Where one turn sends some rows of the set: a few examples, then the rows asked:
Q_79: [ -5  11  -9  21   5  -6 -17  -8 -20   2  40 -22  18   4  12 -15 -40 -38
 -13  -2 -29  15   1  14   1 -32  -5  14]
Q_74: [-35   1  14  15   4   1  -6   2 -20 -16  35 -23  10   3  36   3   5  -8
 -21 -12   0  -4   2   8 -13 -19   2  -5]
Q_260: [-11 -10   4  -8  -6  -1   8  13  -4  19   3 -38  18  16   5  -8 -33 -34
  -2 -15   9  -5   8   2  -1 -32  16   4]
Q_518: [ -7  10   2   6  31 -36   5   0 -29  -3  23  -6  18 -18  -1  10 -24 -21
 -22 -14 -17 -21  17  10 -27 -36   7  -1]
Q_191: [ -8 -20  11   3  25  16   1 -13 -21  -1  25 -37  23 -13  17  16 -15 -12
  10  -3 -12   1  11   0 -10 -31  26   2]
Q_70: [-45  -2  -3  -4  18  -9  -1  25  -8  -4  25   2  13 -10  10  20 -18   0
 -12  -9 -14   1  27 -10  12  -8 -11 -13]
Q_396: [-31  -9  16   0   6 -23   4  18 -44   8  32 -22  16  -1  -4  -2  -6  -6
  11  -4  -7  13  14  -2 -12 -15   1   5]
Q_25: [-27  -2 -18  -7   5 -14  -2   2 -21  14  17  -7   1 -32 -18  10 -26 -25
  -2 -46 -14   1   8   9  14 -51  29   8]
Q_657: [ -1  -4 -12   3   0  -8 -19  -6 -17  24   7  15  12  -1  21   9 -19 -46
  -7  -7  -7  -8  24   4   7 -13  12  16]
Q_508: [-37 -16 -14  -2  27 -15  -7   0   3  13  25   2  -4   8   2  -7 -29  -7
 -11 -43  -8   4   6  -7   8 -11 -13  -7]
Q_212: [-20  -3 -17 -17  13 -11  -6   6 -17  -3  38  -4   7  34  -1 -11 -13  -9
  -8  -5 -16  -3  29   1 -13 -35   9 -13]
Q_193: [-25 -20  -6   6 -11  -5  -7  12 -43   5  19   8  16 -18  28   9 -33 -29
   3 -18  25   2  10  -7  10 -38  12 -17]
Q_990: [-22 -15   0   3   5 -14   6 -11  -4 -22  28   1  14 -10 -14 -16 -37   4
  -7 -29   4  -4   3 -23   6 -52  22 -14]
Q_935: [-17   2  20   3  20  16   2  17 -22  10  26  -6   6  -1  -4  -7  -4 -31
 -24  -3  -3  -1  -7  12   4 -33  25 -26]
Q_635: [  0  13 -33   9  16   2   1 -19 -23   3  27  15  30   0  27  -9 -23 -17
  -4 -22 -22  -5   6   6  20 -37   8 -23]
Q_895: [  8 -19  10  -2  11 -21  -3 -10 -33  -1   0 -10  44  -9   1  -3 -21 -17
   4 -32 -13   2  -4   0  16 -33   1 -25]
Q_722: [-35  -8  -4  10  13  11 -28   4 -12  -8  31  12  21  -6  -1 -26  -6 -13
  -1 -20 -27   7  18  19  -9 -20  29  -4]
Q_718: [-34  -8  -1  -8   8  13 -12  25 -12   1  20  -8  -7 -18  11   4 -19 -24
   0 -34 -16   8 -11   5  -8 -56   7  17]
Q_238: [  1 -19   3   0  -4  -7   6 -21 -15   1  14  -9   4   5  -5   2   5   0
  -9 -23  -4  -4   9  -3  34 -36  -5   6]
Q_872: [-19   2  -8   4 -22   9  13  -3 -11   0  24  -1  19 -13  16 -15 -43   4
 -19 -17  -2   1   5 -17   1 -10 -12  10]
Q_403: [-24   4   5  16  -3 -14  -3   0 -23   7  29  -2  24 -29  15  13 -18   0
  -8 -19  -4 -22   4   4 -17 -14  43  17]
Q_288: [-35 -14  -2   2   1 -21   0 -11 -38 -24  28  -1  38 -13   9   6 -29 -14
   0 -22 -24  -3  15  12   0 -24 -16  25]
Q_939: [  1   7   4  11   3  -5  14  -7  -4   7  22  -8  20 -32  28  -1 -21 -29
  21  -1  -3   8   8  -1 -11 -47  22   6]
Q_652: [  6   3 -13  20  -6 -22 -11  15  -7  10  -5  19  23 -18  11 -14 -29 -12
 -15 -37  -8   4  11   6  14 -41  15  -2]
Q_918: [ -6  10  -3   4  26 -21  18 -14 -19   8  31  -1  32  -7  16 -13 -29  -5
   7  -6  -1  -3   4  27  19 -12 -10 -10]
Q_521: [-29 -15  -2  18 -13   9 -13   1 -20   0  27   5 -10 -30   8   1 -24 -31
 -26 -16 -11   5  24  14  23 -44  -6  -9]
Q_597: [  5  -9 -18   1   2  -3 -17 -23 -22   6  16  -6  -3 -16  -4 -31 -37 -23
  -3 -38   0 -14  22  10   0 -46   5 -11]
Q_555: [-40  23  13  -5   4 -22 -12   6 -14   2   9 -15  15 -22  -7 -24 -33 -20
 -11 -24 -18   0 -17  -2   1 -24  12 -12]

Q_212 turns into Q_895
Q_518 turns into Q_193
Q_990 turns into Q_288
And these:
Q_70 turns into Q_635
Q_555 turns into Q_872
Q_718 turns into Q_508
Q_396 turns into Q_652

